rotation ticks, each row followed by its count of ticks:
The counts run from 0 to 621.
-1.16; -1.70; +1.86; -1.46; -3.22; -0.48; +0.99; +1.56; +0.33; -1.62; -0.75; -0.30; -1.69; +2.61; +0.70; -0.36; -1.16; -1.05; -1.72; +2.96; -2.33; -0.98; +2.81; +0.83; +3.11; -0.37; +1.53; -1.26; -3.14; +1.58; -0.88; -0.36; -1.39; +0.47; -0.96; -2.35; +0.23; +0.40; -1.46; -0.02; -0.38; -1.26; -0.32; +3.34; +4.59; -0.13; -5.15; -1.11	338
+0.27; -2.22; +1.16; -2.56; -1.61; +0.02; -1.07; +2.10; +0.82; +0.29; +0.64; +2.18; +1.07; +3.81; +3.23; +0.05; -0.57; -1.86; -1.20; +1.92; -1.57; +0.88; +1.77; -0.11; -0.49; -3.50; -1.06; -2.73; -2.28; +1.66; -2.82; +1.27; -2.67; -0.55; -2.23; -3.89; +0.37; +1.80; +2.69; -0.08; -1.88; +1.51; +1.87; +2.34; +0.49; +1.29; -1.31; -0.13	113
+0.02; +1.45; +0.00; -1.69; -1.53; +0.64; +0.24; +1.47; +3.48; -0.85; +1.68; -1.66; +3.30; +3.43; -0.16; -0.21; +2.47; +0.23; -1.05; +2.75; -2.21; -1.58; +0.66; +0.09; +3.75; -1.05; +0.73; -2.14; -4.07; +0.60; +0.92; -0.32; -1.05; -0.11; -2.32; -0.66; +2.17; -1.03; -1.53; -0.28; +0.80; -2.82; +0.65; +2.44; -2.06; +1.04; -2.81; -1.22	564
-0.90; -1.92; +1.76; +0.70; +0.03; -0.19; -1.04; +1.32; -1.82; -0.68; -1.58; -2.54; +1.23; +1.15; -1.07; +1.36; +1.18; +1.17; -3.07; -0.97; +2.41; +0.24; +2.45; -0.68; -3.30; -2.38; -0.52; -1.26; +3.75; +1.74; -0.88; +0.65; +0.18; -0.39; -1.85; -1.03; +1.22; -0.18; -0.48; -0.77; +4.59; -0.51; +4.17; +1.08; +3.43; -0.09; -0.45; -1.41	445
-0.03; +3.18; +0.47; +0.55; +0.27; -0.10; -0.13; -0.54; -4.57; +1.18; +1.80; -1.90; +4.28; -0.24; -4.15; -1.91; +1.69; -0.54; -1.68; +2.78; +2.85; -2.48; -0.56; +0.55; +0.88; +0.81; -0.93; -1.86; -0.28; -0.06; -0.69; -1.74; +0.44; -2.40; -0.15; -0.99; +1.17; -2.83; +0.11; +1.17; +2.56; -2.01; +0.48; -1.48; -1.28; -1.28; +0.61; -2.40	359
+1.43; +0.55; +0.99; +0.62; +2.00; +1.28; -1.94; +2.24; -1.72; -1.61; +2.94; -1.51; +0.55; -0.41; +0.15; +0.24; +1.98; -0.38; +2.89; -0.91; -0.53; +0.13; +1.95; -0.13; -1.63; +1.58; -0.35; -1.15; +2.13; +2.97; +1.22; +2.20; -0.15; -2.06; -2.80; -3.61; +0.33; -3.37; +1.76; -0.52; +4.06; -0.05; +3.37; +0.77; +0.01; -1.61; -2.76; -1.54	303
-2.43; -3.43; -0.18; -2.35; -1.55; -0.97; -0.18; +0.09; -4.51; +1.45; +2.36; +1.73; -2.22; -0.13; +1.77; +1.46; -0.47; -3.04; +1.14; +4.16; -1.49; +0.51; +1.84; +0.18; +1.72; -0.78; +0.06; -0.48; -0.83; +2.45; +2.14; +0.80; -1.71; -0.45; -0.99; -1.20; -0.65; +0.28; +1.14; -1.78; +0.61; -2.16; +2.94; +2.77; +2.56; +1.34; -1.13; -1.33	195
+0.78; -1.43; -0.49; +1.57; +0.72; -1.67; -1.10; -0.54; -3.51; +1.75; +0.20; -3.41; +2.73; +1.00; -0.11; +0.00; -1.56; +0.03; -1.45; -0.45; +0.38; +0.82; -2.00; +3.75; -0.83; +2.55; -0.77; -0.67; -2.47; +4.93; +0.46; -2.28; +0.43; +0.69; +1.44; -4.32; -0.79; -1.71; -0.67; +0.68; +3.36; +0.29; +1.78; +1.11; +2.38; -1.13; -1.27; -1.39	87
-2.26; -0.18; -0.52; -0.33; -1.21; +0.67; -0.56; +1.16; -0.44; +1.46; +1.82; -0.34; -0.86; +1.25; -0.48; +1.78; +0.83; -0.80; -2.24; +3.73; -3.06; -0.23; +1.48; +1.42; +2.97; +0.76; +2.36; -1.01; -3.14; +0.25; +1.83; -0.44; +0.81; +1.47; -0.35; -1.06; +1.58; -0.66; -1.74; -0.62; -0.48; -2.02; +1.25; +4.04; +2.27; +1.62; -4.92; -3.33	341
-1.12; +1.20; -0.73; -1.77; -1.66; -0.22; +1.42; -0.22; -5.93; +2.38; +3.53; +2.31; +1.04; -0.97; +0.41; -2.65; +0.46; -2.62; +0.67; +5.99; +0.67; -0.70; -0.25; +0.77; +1.54; -0.04; -1.37; -1.49; -1.95; -0.28; -0.54; +1.15; -1.44; -1.98; +1.03; -2.39; +0.30; -0.25; +2.15; -0.63; -0.58; +0.17; -0.19; -1.18; -1.64; -0.25; +1.11; -0.66	55
+4.33; -0.25; -1.31; +0.33; -0.35; -0.94; -3.22; +1.93; -3.04; +1.04; +3.98; -1.32; +1.83; -0.21; -0.58; +0.30; +0.00; -0.02; +0.41; -0.45; -0.93; -0.57; -1.51; +1.76; -2.52; +0.60; -1.39; -2.16; -1.78; +3.57; -0.21; -0.48; -0.28; -2.25; -1.66; -4.20; -1.43; -2.41; +2.15; -1.30; +2.46; +1.61; +1.88; +2.23; +0.19; -1.98; -0.45; +1.15	235
-4.78; +1.41; +0.59; -1.84; -1.69; +0.38; +0.88; +0.56; +0.99; -0.80; +0.72; +0.42; -2.44; -0.25; -1.09; -2.16; +1.36; -0.32; -2.24; +4.59; +0.32; -2.26; -0.85; -1.82; +2.18; +0.01; +0.42; -1.77; +1.07; -2.16; -1.13; +2.72; -1.77; -0.26; +1.44; +1.32; +2.02; +2.61; -1.15; -3.38; +2.26; +1.07; -0.85; -2.56; +0.45; -0.15; -3.09; -1.11	550
-1.15; +2.43; +1.06; -2.34; +0.17; +1.26; +0.58; +0.80; -0.23; +0.96; +1.33; -3.32; +5.44; +0.23; -0.86; +0.98; +4.57; +0.92; -2.33; +0.24; -1.15; -0.89; -0.65; +0.47; +0.40; -1.15; +0.04; -3.43; +1.08; +0.84; -0.26; +0.04; +1.04; +0.33; -2.34; +0.39; +1.11; -0.47; -0.27; -0.39; +2.43; -2.87; +2.04; +0.10; -0.57; +2.14; +0.53; -4.02	218
-1.81; -3.29; +0.95; -2.47; -3.32; -1.21; -0.50; +0.97; -0.17; -0.76; +0.44; +1.35; -1.08; +3.20; +1.38; +0.25; -1.35; -2.14; +0.03; +3.12; -1.41; -0.41; +2.93; -1.30; +2.01; -1.31; -0.20; -1.50; -2.39; +3.03; +0.43; -0.67; -2.98; -0.33; -2.99; -1.47; -0.68; -0.28; +0.56; +0.67; -0.44; -1.81; +0.68; +2.92; +3.12; +0.91; -2.08; -1.77	266
+0.32; -0.30; +2.37; -1.31; -1.36; +1.33; +0.63; +2.44; +0.68; -0.01; +0.07; +0.57; -0.40; +1.98; +2.88; -0.11; +0.00; -0.79; -2.74; +1.68; -3.75; +0.48; +0.87; +2.49; +0.76; -1.76; +0.20; -2.10; -2.39; +0.02; -2.85; +2.41; -0.11; +2.22; +0.14; -4.38; +1.12; +3.41; +0.31; -1.02; -1.72; +2.58; +0.85; +1.93; +1.04; +0.51; -4.04; -0.45	186
-0.09; +1.30; +1.03; -0.39; +1.33; +2.02; +1.04; +1.06; -0.27; -0.98; +1.84; -1.99; +2.63; -0.75; +1.50; +0.14; +4.20; +0.88; +0.68; +0.78; -0.91; -0.06; +1.22; +0.23; -0.12; -1.77; -0.74; -1.68; +1.32; +2.02; +2.10; +3.22; +0.64; -0.06; -2.46; -1.80; +2.60; -1.64; -0.19; -1.93; +5.11; -1.22; +4.85; +1.15; -2.94; -0.41; -0.10; -0.84	150
-1.00; +2.49; +1.44; -0.81; -1.57; +0.60; +2.90; -0.43; -1.33; +1.38; +1.56; -0.11; +1.18; -1.21; -0.22; -2.57; +0.52; -0.57; -2.37; +3.97; -0.81; -2.71; -3.36; +2.65; +4.44; +0.46; -0.49; -2.56; -3.36; +0.12; -0.05; +0.86; +0.36; +1.29; +2.97; -1.39; +0.61; +1.78; -1.15; -2.08; +0.22; +0.82; -0.77; -2.12; -2.22; -1.40; -1.62; -0.92	132
-3.69; -0.06; -1.99; -1.13; -1.76; -1.64; -1.68; +1.12; -0.21; +3.23; +0.79; +2.11; +1.08; +2.71; -0.28; -0.66; -0.43; -1.04; -2.48; +4.83; -0.07; +0.28; -3.09; +0.59; +1.08; +0.24; -0.28; -2.45; -3.54; +0.49; -0.67; -1.33; -2.86; +1.67; +2.72; +0.04; +0.68; +2.32; -0.61; -1.10; -1.53; +2.49; -0.91; -0.11; +0.74; +2.47; -1.45; -1.86	617
+2.11; -2.36; +0.10; -0.24; -0.61; -2.30; -4.06; +1.22; -1.71; +0.76; +2.21; +1.04; -1.63; +1.92; -0.89; +0.17; -3.01; -1.47; -1.39; +0.68; +0.11; -1.59; -2.62; -0.46; -1.26; -0.79; -1.68; -1.91; -1.68; +2.23; -1.31; -0.21; -1.46; -2.99; -0.74; -2.30; -0.93; +0.93; +1.04; -3.15; +2.42; +2.95; +1.09; +1.57; +0.78; -2.73; -1.49; +2.27	388
+0.21; +1.57; +2.49; -0.08; +1.39; +0.34; -0.52; +0.10; +0.05; +1.16; +0.00; -4.24; +3.76; +0.74; -2.42; +0.88; +2.03; +1.45; -4.63; -0.53; +0.30; -1.30; -2.35; +1.47; -1.08; -1.19; -1.11; -2.68; +1.19; -0.37; -2.36; +0.08; +2.33; +0.15; -0.34; -0.90; +2.39; +1.33; -1.29; -2.24; +4.71; +0.19; +2.60; -0.21; -0.92; -0.68; -1.04; -0.67	440
+3.51; -0.04; +1.72; +1.11; -0.12; +0.40; -0.21; +0.91; -0.31; -2.15; +2.30; -1.30; +1.48; +0.22; -0.71; -0.72; +0.31; +0.58; +0.91; -0.33; -0.88; -2.57; +0.22; +0.68; +1.46; -0.06; -1.14; -2.18; -1.11; +4.82; +1.92; +0.50; -0.04; -1.22; -2.55; -2.47; -0.03; -2.46; +0.07; -1.52; +4.40; -0.07; +2.93; +1.09; -2.59; -4.03; -0.99; +0.91	81
+1.59; +0.98; -1.37; +2.52; +0.52; +1.34; -2.14; +3.74; -0.10; +0.11; +1.56; -0.84; +1.10; +0.64; +1.81; -0.80; +1.16; +0.90; -0.29; -0.58; -1.96; +1.40; -0.45; +3.68; -2.24; +1.73; +0.26; -1.87; -1.78; +3.84; +0.51; +1.78; -0.07; +2.61; +1.04; -4.71; +0.82; -1.09; -0.08; +0.27; -0.05; +4.44; +1.85; +1.12; -0.02; -0.41; -2.73; -0.72	381
-2.51; -0.01; -1.70; -0.03; -3.73; -0.41; +2.40; +0.84; -4.51; +1.52; +1.59; +2.03; +0.17; -1.03; +1.10; -3.23; +0.61; -0.30; -0.45; +4.96; +0.57; -0.34; -0.79; +2.43; +2.27; +0.45; -0.55; -1.91; -2.90; +2.35; +1.66; +0.59; -1.79; +1.79; +3.29; -1.11; -0.30; +0.25; +0.23; -0.75; -1.11; +1.77; -0.03; -1.02; +0.27; +0.06; +1.30; -1.06	128
-2.73; +1.15; +3.10; -0.49; -2.41; +1.13; +1.89; +1.03; -3.37; -1.10; +1.44; +1.28; -1.12; -0.04; -2.64; -2.29; +2.20; -1.28; -1.32; +4.82; +2.17; -2.88; +4.10; -2.64; +2.12; -1.33; +0.21; -1.64; +1.45; -2.14; -0.61; +1.74; -0.69; -2.13; -0.93; +0.26; +2.00; -0.30; +0.24; -0.21; +1.71; -1.30; +0.93; -0.99; +0.41; -0.86; -2.10; -2.24	554
+0.47; -1.10; +0.82; -1.16; -0.17; -1.46; -3.14; +0.86; -5.08; +2.75; +3.15; +4.05; +0.12; +1.33; -0.14; +0.05; -2.48; -4.25; +0.91; +3.45; -0.31; +0.32; +0.41; -0.23; -0.10; +0.61; -1.26; -1.83; -1.85; +2.04; +0.00; -0.01; -1.30; -2.02; -0.68; -3.73; -0.75; -0.52; +3.07; +0.59; -1.43; +1.23; +1.25; +1.43; +0.63; -0.63; -1.59; -1.60	611
+0.59; +0.01; +2.15; -1.24; +0.00; -0.13; -1.09; +0.91; +1.19; -1.25; +0.36; -4.11; +2.31; +1.04; -1.94; +1.16; +1.89; +1.07; -3.56; -0.90; +0.58; -2.31; -0.66; -1.19; -1.62; -2.08; -0.87; -2.60; +2.55; +0.47; -2.57; -0.03; +0.03; -2.52; -2.78; -0.38; +0.96; +0.79; -0.60; -2.84; +5.86; -0.69; +1.63; +0.44; +0.45; -1.08; -1.39; +0.16	442
-0.72; -0.09; +3.25; -0.97; -2.94; -0.98; +1.28; -1.27; -3.57; +0.06; -0.30; -1.85; +1.19; +0.17; -3.46; -0.49; +0.62; -0.23; -4.61; +3.47; +1.95; -3.86; +0.52; -0.22; +2.58; -2.00; -0.22; -1.97; -0.44; -0.51; -1.08; -1.63; +0.65; -1.90; -0.74; +0.59; +0.74; +0.20; -1.15; -0.52; +2.87; -2.98; +0.68; +0.25; +1.17; -1.43; -0.34; -0.87	138
+0.28; -1.47; +0.81; +2.88; +1.22; +0.49; +0.28; +0.56; -2.17; -1.14; -0.74; -1.13; +1.83; +1.38; +1.71; -1.96; -0.11; -0.26; +0.12; +0.65; +1.96; +1.04; +2.46; +1.44; +0.08; +0.34; -1.25; -0.35; -0.26; +5.57; +2.15; +0.96; -0.66; +0.31; -0.24; -4.63; +1.82; -1.95; +0.19; +1.65; +3.81; +0.09; +4.41; +0.39; -0.52; -2.22; -0.75; -0.58	155
-0.95; -2.13; -1.86; +0.11; -1.17; +0.53; -1.22; +4.18; +0.69; -2.14; +0.24; +0.20; -0.77; +2.67; +2.97; -0.87; +1.76; +0.69; -0.59; +1.03; +0.06; +1.64; +2.99; -0.32; -3.95; -1.89; +0.01; -0.75; +1.21; +1.46; -1.01; +2.95; -3.54; -0.39; -1.04; -2.40; +1.01; +0.34; +1.07; -1.03; +1.96; +3.31; +2.22; +1.06; +1.84; +0.81; -1.34; +1.54	600
-3.79; +0.88; +1.54; -3.06; -0.49; -0.66; -0.69; -0.19; -0.36; +2.71; +2.41; +1.78; -0.02; -0.46; -0.21; -0.04; +0.17; -2.10; -1.41; +3.79; -0.92; -1.18; -4.17; -0.20; +2.43; -0.63; -1.02; -4.04; -1.28; -0.44; -0.17; +1.19; -1.07; +1.27; +1.53; +1.68; -0.55; +3.14; -0.31; -3.77; +0.08; +1.21; -0.07; -1.94; -1.03; +1.31; -1.30; -2.45	620
+0.54; +1.64; -1.84; +2.73; +1.79; +2.07; -3.48; +4.26; +0.07; +0.25; +2.77; +0.78; +0.38; +1.13; +0.39; -0.11; +3.25; +0.31; -0.43; +0.62; -1.10; +1.61; +1.13; +0.63; -2.78; +1.42; +0.06; -1.27; +0.64; +0.92; +1.16; +3.02; -0.22; -0.04; +0.27; -3.41; +2.84; -1.40; +1.09; -0.48; +1.14; +3.16; +3.09; +1.40; -1.51; +0.03; -3.18; -0.58	454
+1.97; +0.46; -1.52; +1.12; -0.61; +0.72; -0.87; +3.63; -0.34; -1.24; +1.33; -1.23; +1.14; +0.19; +2.73; -1.52; +0.77; +0.90; +1.33; -1.27; -2.45; +1.70; +0.13; +3.58; -2.56; +1.94; +0.36; -1.56; -1.30; +4.91; +0.17; +2.01; -1.37; +1.59; +0.73; -4.57; -0.56; -1.66; +0.94; +0.03; +0.32; +3.83; +1.35; +0.74; +1.50; -0.31; -2.14; -0.80	380
-0.21; +1.82; +1.29; -1.35; +1.11; +0.13; -1.38; +2.34; +0.14; +0.75; +2.41; -1.80; +2.49; -1.14; -0.34; -0.42; +2.74; +0.86; -0.86; -1.27; -0.27; -0.68; -4.63; +0.44; -2.46; +0.01; -1.72; -4.04; +2.92; +1.51; -1.48; +2.28; -0.97; +0.23; +0.12; +0.64; -0.35; +1.34; +0.88; -2.75; +3.33; +3.26; +0.94; -3.65; -1.01; +0.21; +0.11; -1.90	23
-0.38; -1.46; -0.59; +0.41; +0.91; -2.78; -2.25; -0.54; -4.39; +2.73; +0.27; -1.62; +3.79; +1.86; -1.33; +0.14; -1.25; -0.82; -1.77; +0.82; +2.62; +1.01; -2.03; +1.27; -1.59; +1.26; -1.73; -2.04; -0.26; +4.89; +0.57; -3.02; -1.01; -0.32; +0.14; -1.62; -0.48; -2.00; +0.65; +1.45; +3.04; -0.50; +2.31; -0.16; +1.39; -0.03; +1.42; -2.30	15
-1.90; +0.19; -0.06; -1.76; -1.99; +1.31; +3.68; +1.55; -0.08; -1.25; -0.13; -2.85; +3.70; -0.26; +2.64; -0.39; +3.95; +1.66; -0.09; +1.08; -1.26; +0.92; +2.31; +2.40; +0.68; -1.34; +0.58; -2.22; -0.12; +4.43; +1.48; +0.95; -1.68; +2.60; -1.44; -1.21; -0.11; -1.60; +0.17; +0.93; +1.28; -1.88; +1.88; +0.15; +1.17; +2.19; +1.17; -3.36	73
